In the rows, zero is written as 128.
Each path below is one point turned by a fixed rotation once a step. After each direction that follows a path, write how fast that rotation turns it, in degrees each step (0 if it stays still).
Each turn is a multiple of 5 degrees from 10 to 175, or 0.
Each row of a path follows its step; steps can be skipped.
path 1
step 1: [134 127 129 126 133 122 124 133 129 132 132 114 129 130 124 123 140 138
 128 119 134 119 124 122 125 118 122 109 140 128 127 130 132 119 118 126
 135 132 134 129 122]
step 4: [136 134 131 127 129 119 137 123 138 128 128 119 136 123 130 145 123 124
 122 131 128 121 129 133 143 131 132 120 135 128 119 132 120 123 142 125
 121 127 131 123 129]
step 5: [123 126 129 109 126 130 120 128 127 139 131 116 121 130 118 131 132 126
 131 118 121 125 128 119 143 134 138 120 130 122 132 126 117 127 129 131
 124 131 120 123 133]
step 6: [123 131 136 130 132 118 136 135 143 130 116 116 117 128 127 130 127 116
 128 125 133 125 125 129 133 124 130 126 141 119 126 126 125 131 132 111
 129 131 126 121 127]
step 7: [111 119 135 125 136 114 123 125 134 137 133 124 127 125 122 118 132 139
 130 117 129 124 128 125 135 117 124 112 132 128 128 128 120 125 125 130
 125 124 125 131 124]
step 8: [137 133 134 129 130 124 126 140 143 143 130 126 120 137 134 122 137 128
 131 121 139 126 127 135 137 127 122 124 138 129 123 133 143 127 137 126
 131 126 127 130 127]
step 12: [125 134 142 121 133 135 135 128 126 124 126 116 123 129 121 142 135 123
 118 120 131 121 125 126 136 128 124 113 135 129 127 123 130 132 131 115
 132 135 119 123 130]
step 14: [123 140 142 115 122 115 124 127 138 132 129 127 129 129 128 126 135 126
 127 119 134 124 126 129 129 127 115 116 137 128 121 134 130 132 142 127
 127 126 130 120 131]
step 15: [131 119 127 122 139 116 126 136 139 135 136 124 131 124 126 126 129 134
 130 124 132 116 127 131 142 131 137 131 136 121 120 130 127 121 127 133
 135 123 123 125 142]
step 16: [130 129 130 127 121 117 125 126 134 132 128 127 116 128 133 135 134 132
 124 123 137 136 131 125 136 135 138 119 135 112 128 135 126 132 142 122
 117 121 126 133 128]
step 17: [128 124 116 121 141 126 139 125 126 137 120 115 123 132 127 126 123 131
 130 121 131 119 123 126 141 120 132 125 143 123 129 124 129 120 129 132
 115 125 132 129 129]
Speeds:
[130 131 128 126 129 125 127 129 127 124 127 131 125 130 129 130 132 129
 130 130 128 128 127 128 130 127 127 132 127 130 126 125 124 127 126 128
 128 127 127 131 126] => 0
[123 127 131 126 131 130 130 126 123 127 130 129 129 128 128 127 126 128
 126 125 128 125 127 131 132 128 127 129 126 129 128 125 130 128 130 131
 125 127 127 130 130] => 145
[129 127 129 132 126 129 126 127 130 132 132 128 127 130 129 130 130 128
 129 126 128 132 129 129 131 130 130 127 124 129 129 126 126 129 127 132
 127 129 128 130 125] => 130
[131 127 126 128 127 127 129 128 128 124 131 125 128 126 126 126 128 128
 127 126 126 126 125 126 128 130 131 130 130 124 130 127 127 133 129 128
 127 128 129 130 124] => 65
[129 126 130 132 128 124 130 131 129 129 128 127 128 128 128 127 124 125
 128 132 126 124 127 130 129 130 131 131 127 129 126 129 127 124 128 127
 128 128 130 130 126] => 160
[130 131 124 124 126 130 127 129 129 131 132 126 130 131 129 127 126 128
 129 128 125 124 128 128 130 129 125 127 129 132 127 132 128 128 127 129
 129 128 128 128 127] => 110
[133 127 129 129 128 131 132 129 124 126 127 126 127 129 128 126 128 133
 127 128 126 131 125 130 127 129 126 125 127 130 129 127 128 125 130 129
 131 128 128 128 127] => 40
path 2
step 1: [137 126 139 130 129 129 121 132 133 122 127 135 139 132 131 131 126 134
 126 119 117 120 129 127 130 114 115 131 126 126 135 137 137 126 132 123
 126 131 128 115 124]
step 2: [119 130 141 122 129 127 130 116 124 120 132 139 124 118 133 134 126 121
 128 125 132 123 118 129 125 131 133 133 118 119 129 115 134 122 135 119
 123 122 134 130 132]
step 3: [133 125 124 131 132 134 133 121 129 136 121 128 118 133 120 133 124 119
 133 119 137 130 128 126 133 125 126 133 141 129 132 126 129 126 121 126
 122 137 127 113 145]
step 4: [128 130 135 122 135 120 130 138 132 124 126 130 125 129 125 133 121 124
 134 127 124 129 146 129 121 125 140 137 130 121 130 135 135 127 134 135
 124 124 122 119 114]
step 5: [121 136 147 133 120 126 117 126 134 137 126 125 125 131 128 131 123 131
 127 130 134 129 121 134 126 123 132 125 125 126 118 128 137 140 123 122
 131 116 134 122 134]
step 6: [133 138 119 126 139 129 125 123 120 132 121 133 130 128 127 121 127 128
 126 136 150 123 124 119 131 121 135 121 136 121 132 125 133 122 132 135
 129 131 133 122 125]
step 9: [126 128 128 119 122 121 123 123 119 137 133 131 139 134 124 130 129 126
 120 123 131 119 126 125 134 114 129 127 128 125 115 115 135 119 130 129
 115 133 122 131 131]
step 10: [126 124 132 125 128 138 124 120 136 126 143 126 124 134 117 122 127 118
 125 134 126 130 135 120 135 132 126 134 126 124 140 130 133 113 125 133
 134 128 138 123 133]
step 13: [129 131 144 115 131 135 125 129 124 126 116 135 123 138 134 129 137 122
 122 135 124 130 121 118 123 133 136 123 126 116 130 131 134 119 126 130
 129 133 132 132 133]
step 14: [129 124 133 138 142 128 135 113 134 131 121 121 132 120 127 139 127 138
 126 123 126 132 132 129 137 136 129 126 140 120 131 119 131 126 124 133
 133 127 128 123 132]
step 17: [125 122 126 133 137 133 116 130 131 133 130 127 129 127 117 128 135 132
 118 127 133 127 131 124 136 128 129 120 131 114 115 132 120 123 136 129
 134 130 139 117 121]
Speeds:
[130 125 128 129 124 131 128 126 128 127 130 126 129 128 126 129 127 128
 129 128 129 127 127 128 130 126 124 128 131 124 130 132 127 132 125 130
 130 126 128 127 130] => 160
[129 131 127 131 127 126 125 129 130 127 130 128 126 128 129 128 126 127
 128 123 125 130 129 130 132 131 131 128 132 128 132 129 129 130 129 129
 128 131 125 130 126] => 100
[132 129 129 129 131 125 129 126 127 125 126 129 129 126 133 129 129 127
 128 128 126 127 123 126 128 129 124 127 129 127 127 131 130 127 129 127
 130 130 127 131 130] => 60
[130 131 125 130 128 126 131 125 124 125 128 126 124 129 124 128 130 129
 129 127 129 129 127 128 127 131 126 129 126 130 132 127 127 128 130 129
 127 126 127 126 130] => 90
[129 128 126 125 128 129 126 127 131 128 128 128 129 126 130 126 123 125
 131 125 130 128 126 129 123 127 126 129 128 128 130 128 131 130 132 126
 125 127 128 124 128] => 10
[130 129 129 131 129 132 127 128 131 128 130 131 124 128 129 126 129 130
 128 129 128 129 131 128 130 126 124 126 130 133 127 129 129 126 131 128
 130 129 130 125 130] => 160
path 3
step 0: [137 126 127 124 130 125 127 114 113 126 129 133 126 127 127 132 136 124
 120 122 132 139 131 136 131 125 122 126 117 139 124 128 127 133 128 133
 122 128 122 141 138]
step 2: [138 124 131 111 131 115 128 130 117 131 128 125 126 119 119 135 127 126
 124 126 124 126 126 124 136 125 122 130 124 130 137 121 131 142 118 129
 128 135 127 130 136]
step 3: [126 127 131 113 135 114 132 124 118 116 127 125 132 125 126 124 126 125
 115 125 124 126 133 122 129 119 114 131 125 136 125 131 122 132 118 128
 131 129 124 126 132]
step 4: [140 130 125 121 138 124 119 125 115 123 124 117 117 130 125 126 126 130
 121 123 118 125 127 121 133 119 121 124 128 140 122 128 121 134 132 133
 138 129 127 123 125]
step 8: [139 140 125 131 127 124 131 127 122 138 123 127 125 126 125 135 120 120
 123 135 119 128 131 129 129 119 115 123 124 129 132 128 122 137 127 140
 121 129 121 141 132]
step 9: [136 134 118 123 139 129 128 129 125 129 134 120 130 116 122 127 122 126
 123 134 125 120 134 124 127 126 119 127 124 134 139 125 127 135 119 125
 120 136 120 139 136]
step 10: [131 131 133 124 141 119 129 126 123 125 123 119 135 121 131 121 120 125
 122 126 120 120 130 115 140 130 116 115 124 133 129 125 134 125 123 132
 123 131 121 135 133]
step 12: [137 133 124 125 138 132 122 123 114 136 133 127 133 115 127 132 130 132
 124 125 124 130 134 118 131 129 120 127 131 138 120 140 135 130 137 128
 129 123 115 130 132]
step 13: [139 121 124 124 131 131 123 122 128 133 121 117 136 123 128 134 115 120
 130 125 126 133 137 131 132 135 116 126 127 141 117 135 132 125 127 122
 131 125 119 133 132]
step 14: [141 121 124 119 122 128 137 126 123 140 116 125 128 120 127 139 127 138
 127 126 126 126 131 133 136 130 116 124 124 137 121 125 137 131 125 131
 127 125 123 137 121]
step 16: [142 128 125 124 133 130 126 128 117 132 126 124 125 128 124 125 121 129
 112 126 130 127 145 132 127 132 128 119 119 141 126 122 123 130 123 130
 121 134 130 136 134]
Speeds:
[130 128 127 127 131 132 127 128 127 129 128 127 128 131 126 129 126 127
 130 127 126 129 123 130 124 130 128 128 127 127 126 124 127 129 126 127
 132 130 129 129 130] => 155
[129 130 127 131 132 131 129 128 130 131 127 131 131 126 129 127 124 130
 131 129 126 125 128 127 129 129 128 126 127 129 127 128 130 127 128 126
 125 122 127 129 128] => 20
[129 131 129 125 129 126 126 132 129 127 129 126 131 129 129 124 127 130
 127 131 133 128 129 124 126 127 129 125 127 129 127 125 127 131 127 131
 130 126 129 128 126] => 55
[126 129 131 130 129 124 131 125 126 127 127 130 132 129 127 130 127 123
 128 129 130 133 126 125 129 129 127 125 129 126 128 129 129 128 130 128
 129 126 130 129 131] => 145
[125 124 129 124 128 125 132 128 132 126 125 128 131 128 130 128 130 130
 129 126 128 125 124 128 130 130 125 128 127 127 128 126 131 127 124 128
 128 128 127 129 126] => 95
[125 127 131 127 128 130 131 130 129 129 128 124 129 128 127 127 129 129
 128 129 125 129 127 125 131 126 129 130 129 133 126 130 129 129 128 128
 133 126 127 123 132] => 45
path 4
step 0: [127 130 119 128 121 135 124 127 131 129 122 138 138 129 130 139 124 129
 121 129 132 125 126 133 129 127 123 113 132 131 127 128 124 126 124 130
 124 138 133 129 117]
step 3: [133 122 126 118 124 124 127 135 127 121 126 127 134 121 122 134 125 121
 127 135 126 128 127 133 136 126 137 128 129 114 133 131 129 119 130 131
 128 126 116 125 127]
step 4: [132 128 133 125 123 136 142 131 125 124 118 131 126 126 121 124 126 135
 131 133 134 135 126 125 134 122 137 124 117 127 120 121 130 132 123 123
 132 121 130 126 131]
step 5: [136 135 116 131 130 123 129 142 139 119 120 131 132 133 137 124 130 122
 123 131 132 130 123 129 131 128 133 122 131 129 126 125 132 124 119 130
 131 131 131 124 123]
step 6: [125 127 130 123 136 138 124 130 120 122 124 123 130 120 127 119 126 130
 123 129 134 123 133 132 130 118 134 127 137 134 128 125 138 128 121 131
 124 135 131 139 131]
step 7: [134 138 124 129 138 125 125 130 130 129 131 137 124 121 124 127 120 126
 123 118 127 133 129 132 121 131 130 118 125 121 126 131 135 130 130 125
 123 127 144 131 128]
step 9: [125 136 140 129 118 125 123 129 128 132 129 132 130 119 123 125 125 133
 139 127 124 138 129 131 141 127 138 122 121 135 126 129 133 132 131 125
 123 126 129 126 123]
step 12: [118 142 125 133 129 129 121 122 138 121 127 138 125 124 126 130 119 122
 116 129 129 124 131 120 131 128 126 127 128 121 134 124 127 126 129 126
 128 130 132 136 126]
step 13: [115 119 123 126 126 136 126 139 128 138 124 122 122 128 127 130 126 127
 117 120 131 127 133 130 127 133 124 132 118 129 135 120 134 131 128 126
 122 128 131 129 134]
step 15: [125 121 124 124 123 123 122 128 130 132 134 125 129 133 120 138 127 121
 138 140 127 128 126 132 127 119 130 135 128 124 130 116 137 125 132 124
 120 127 128 134 128]
step 17: [125 127 121 125 130 124 129 121 146 113 127 123 126 129 128 135 119 124
 132 127 129 124 126 123 137 127 125 130 133 126 125 122 127 133 117 125
 131 127 125 126 124]
Speeds:
[126 126 127 129 129 130 125 130 128 125 127 123 127 131 127 128 128 124
 129 128 123 129 126 128 129 127 127 130 129 124 126 128 129 127 126 129
 130 129 126 133 131] => 155
[129 124 129 127 127 127 128 131 128 130 130 126 129 127 129 127 131 131
 125 130 133 129 130 127 131 132 126 130 129 126 126 130 129 128 129 127
 126 130 126 132 127] => 145
[128 128 127 130 129 127 131 127 128 133 128 128 129 128 128 128 133 129
 129 127 127 130 129 129 130 126 132 127 128 123 133 127 126 131 127 129
 126 125 125 129 128] => 65
[129 129 128 127 127 127 127 126 128 128 128 129 125 126 130 131 132 126
 128 132 130 128 125 126 132 128 128 127 129 129 126 127 129 130 123 130
 133 128 131 127 130] => 60
[125 125 127 124 130 127 128 128 125 126 128 128 125 128 124 128 130 130
 129 130 129 129 131 130 125 129 130 132 128 133 128 124 127 130 125 129
 127 127 127 128 129] => 155
[124 127 127 129 126 128 129 130 130 128 130 129 126 127 127 132 130 129
 130 128 130 126 128 128 127 123 121 131 126 128 131 131 126 129 127 126
 128 129 128 128 126] => 20
path 5
step 0: [118 140 130 123 118 127 134 130 128 125 122 129 125 129 122 124 119 127
 113 129 112 123 123 125 136 125 121 133 133 127 126 115 135 127 140 121
 122 118 117 124 131]
step 1: [134 127 131 123 128 113 126 125 134 128 117 127 128 124 142 138 138 125
 119 129 128 133 116 136 122 138 127 131 130 132 117 133 111 136 131 135
 125 131 125 132 127]
step 2: [135 131 145 119 130 125 128 130 124 112 133 138 123 127 131 124 126 136
 132 135 132 128 120 131 130 125 138 125 118 115 134 119 139 125 132 135
 127 134 138 128 128]
step 3: [124 126 133 136 127 125 135 138 133 132 126 136 140 129 120 137 133 135
 117 131 107 123 121 130 128 122 116 136 135 132 137 131 132 126 130 121
 130 130 137 132 134]
step 5: [127 133 137 125 122 145 127 142 121 112 130 120 119 127 126 128 130 129
 134 130 129 131 127 126 133 123 128 139 129 122 123 117 133 133 128 127
 128 114 142 128 132]
step 6: [123 118 121 138 118 132 127 131 138 119 120 130 129 134 133 135 142 127
 127 118 110 132 130 128 119 129 121 125 135 133 131 133 126 120 125 141
 133 131 127 126 127]
step 9: [120 134 123 131 126 113 124 120 121 125 115 138 131 127 131 122 122 129
 127 124 121 132 124 121 121 120 121 120 138 123 126 126 120 124 119 145
 128 122 119 120 123]
step 10: [136 129 130 128 137 122 122 124 117 124 133 121 125 129 138 123 140 134
 132 136 121 120 119 131 135 140 127 126 131 122 124 113 128 139 132 117
 121 119 124 135 130]
step 13: [130 131 129 131 132 141 121 120 119 133 134 112 133 140 126 138 121 127
 127 134 115 132 127 131 134 133 121 135 129 134 128 119 123 139 132 124
 136 128 128 140 135]
step 15: [131 125 122 130 119 133 115 127 123 125 142 131 123 118 131 132 142 121
 130 121 127 131 120 125 129 129 127 126 133 122 134 121 142 121 137 128
 132 127 121 119 143]
step 17: [134 131 128 144 135 120 136 123 123 126 125 127 120 115 127 124 121 128
 121 145 143 125 128 118 123 124 128 134 124 128 123 130 135 121 124 136
 131 122 124 120 128]
Speeds:
[127 128 134 133 130 128 129 129 129 125 131 126 128 125 128 126 128 123
 127 128 130 129 128 128 130 125 129 125 129 130 128 127 128 129 129 129
 129 129 131 128 123] => 120
[129 128 131 129 126 127 127 127 128 128 126 126 132 131 128 127 128 128
 128 123 127 130 128 125 129 127 124 128 130 127 134 128 132 128 128 128
 125 129 127 127 128] => 115
[125 129 123 131 130 127 129 128 128 127 127 129 130 126 131 129 129 127
 125 127 131 128 125 127 128 127 127 127 130 127 125 134 130 129 126 132
 127 130 127 130 128] => 135
[129 130 128 127 126 132 130 127 128 126 132 131 130 126 130 126 128 127
 127 130 126 131 125 125 129 129 128 131 126 128 131 129 124 129 125 126
 128 132 128 128 129] => 35
[129 127 130 127 128 125 128 126 127 128 128 130 130 126 131 127 127 128
 123 128 131 126 126 131 128 129 129 129 128 127 128 125 125 123 129 129
 125 126 124 124 127] => 45
path 6
step 0: [126 122 133 137 117 129 126 121 130 123 122 133 122 119 121 127 115 135
 120 121 125 134 133 122 116 143 133 123 127 127 129 138 122 138 131 133
 133 131 128 129 123]
step 2: [130 125 132 129 125 117 122 135 130 136 132 124 119 115 131 135 127 122
 138 137 124 133 134 133 120 125 139 121 131 133 134 134 127 128 125 120
 136 131 122 117 136]
step 3: [126 142 118 134 115 125 134 126 129 129 129 126 121 130 133 144 131 126
 128 132 115 125 132 134 128 132 141 131 138 130 130 129 127 127 122 124
 133 127 131 143 129]
step 5: [119 121 125 129 127 132 134 129 139 130 137 127 125 126 130 139 132 123
 119 132 133 131 120 138 137 129 122 131 133 120 138 120 128 137 137 127
 136 125 112 125 127]
step 7: [123 139 127 119 135 136 125 130 125 134 133 131 130 124 136 140 124 134
 119 115 134 131 128 120 120 126 131 129 122 130 126 121 125 130 141 112
 127 134 131 125 121]
step 8: [123 142 114 133 141 125 126 134 133 127 136 123 139 128 122 132 130 125
 135 124 129 130 118 128 125 127 125 124 115 123 114 132 131 132 131 124
 125 118 122 128 125]
step 9: [113 116 121 128 129 127 132 136 119 120 131 124 133 124 118 130 117 127
 129 126 117 135 128 119 130 125 133 125 127 132 120 140 125 127 143 130
 129 127 130 124 127]
step 10: [126 134 131 138 130 128 132 112 121 127 130 130 120 128 129 121 117 124
 126 126 118 132 123 121 132 118 125 118 128 132 122 121 127 117 141 129
 126 121 125 139 124]
step 12: [139 137 125 126 126 120 144 131 123 128 128 126 126 139 126 128 126 123
 137 122 123 141 122 126 129 131 131 129 148 120 128 126 126 127 130 129
 136 138 127 126 125]
step 14: [130 122 120 141 125 128 134 136 114 134 133 132 128 124 140 130 136 130
 121 132 127 127 117 132 127 130 118 132 124 123 138 122 118 127 130 135
 123 139 127 122 125]
step 16: [134 122 127 115 127 142 133 129 130 128 139 137 131 131 135 126 121 136
 124 127 132 129 133 122 124 129 129 127 116 139 127 129 127 125 126 136
 143 140 128 124 121]
Speeds:
[128 130 129 128 127 126 131 130 128 130 125 130 129 127 128 129 129 128
 124 126 130 128 129 126 133 129 126 131 125 124 127 124 129 131 127 129
 127 131 128 127 132] => 45
[130 124 128 127 125 129 131 130 128 125 130 127 125 126 129 130 125 128
 128 128 131 129 129 124 124 125 128 129 128 128 130 127 124 131 129 126
 125 130 129 125 127] => 155
[128 130 127 132 128 128 129 128 131 128 126 128 126 130 126 126 126 127
 134 127 131 126 129 129 126 125 127 125 126 128 127 127 131 130 127 129
 125 126 131 127 133] => 160
[132 129 133 127 126 131 129 128 131 131 128 127 127 128 129 127 128 127
 127 128 131 131 128 128 126 128 127 128 131 128 123 130 133 127 130 127
 130 128 128 126 127] => 70
path 7
step 1: [119 131 134 123 139 117 121 131 128 137 128 136 138 127 135 125 120 142
 126 127 131 131 132 116 125 131 135 124 141 136 133 121 133 125 126 123
 125 114 124 130 137]
step 2: [122 115 125 132 124 123 127 130 135 126 132 125 122 126 131 136 123 128
 135 124 117 122 130 120 118 133 130 133 134 139 137 113 132 138 126 132
 134 127 143 142 124]
step 5: [137 116 123 133 126 125 133 131 121 127 130 134 115 123 122 113 133 127
 134 122 115 144 121 123 137 128 120 119 135 127 129 128 125 129 125 133
 138 127 136 131 127]
step 6: [124 138 132 122 125 136 123 132 129 134 130 124 127 108 130 119 123 111
 127 130 138 136 123 122 128 122 129 113 129 122 130 121 134 124 134 136
 135 119 126 123 127]
step 7: [116 126 125 129 132 126 128 138 137 128 142 123 126 116 121 135 133 123
 134 129 130 128 130 121 128 120 128 149 141 119 124 136 133 128 132 133
 128 131 126 121 119]
step 8: [133 131 139 137 133 122 131 131 133 122 129 140 123 115 126 132 133 149
 128 127 143 133 131 133 132 121 123 126 134 130 137 134 130 128 121 127
 136 136 130 125 122]
step 11: [127 141 130 129 141 125 125 123 131 126 118 125 126 128 126 124 120 134
 125 123 137 134 129 127 113 126 122 127 113 118 123 136 119 122 126 124
 139 121 141 130 127]
step 12: [121 126 125 119 137 119 131 129 132 134 128 126 116 126 134 119 127 135
 125 127 121 126 129 120 127 124 134 132 137 124 109 121 122 127 129 118
 125 130 134 124 146]
step 13: [141 121 130 130 135 136 134 122 136 124 135 125 123 115 130 125 127 135
 120 133 124 133 121 118 126 149 136 124 131 129 129 115 135 130 122 131
 134 131 136 127 128]
step 15: [135 127 132 132 126 121 133 132 126 121 135 131 132 120 129 131 124 135
 125 122 115 126 136 132 125 121 132 141 143 138 125 140 132 126 143 134
 125 116 132 129 137]
step 17: [122 135 123 131 131 114 125 130 129 139 129 119 131 121 130 131 130 117
 138 142 126 126 112 132 136 122 123 116 128 129 120 128 131 128 133 133
 129 126 127 139 140]
Speeds:
[130 127 128 127 128 125 127 129 130 128 125 124 133 130 128 127 127 128
 127 128 126 129 128 129 127 132 126 128 132 133 126 126 130 129 131 128
 130 128 126 132 129] => 25
[126 128 126 128 124 130 125 127 128 128 130 126 131 129 128 124 128 128
 127 126 126 129 130 125 123 125 127 127 128 129 131 129 128 130 128 132
 126 123 131 127 126] => 85
[130 125 127 129 131 132 128 127 126 129 128 126 128 129 126 129 129 130
 131 130 126 129 129 124 127 130 127 134 131 127 132 126 128 125 130 129
 126 128 127 128 128] => 130
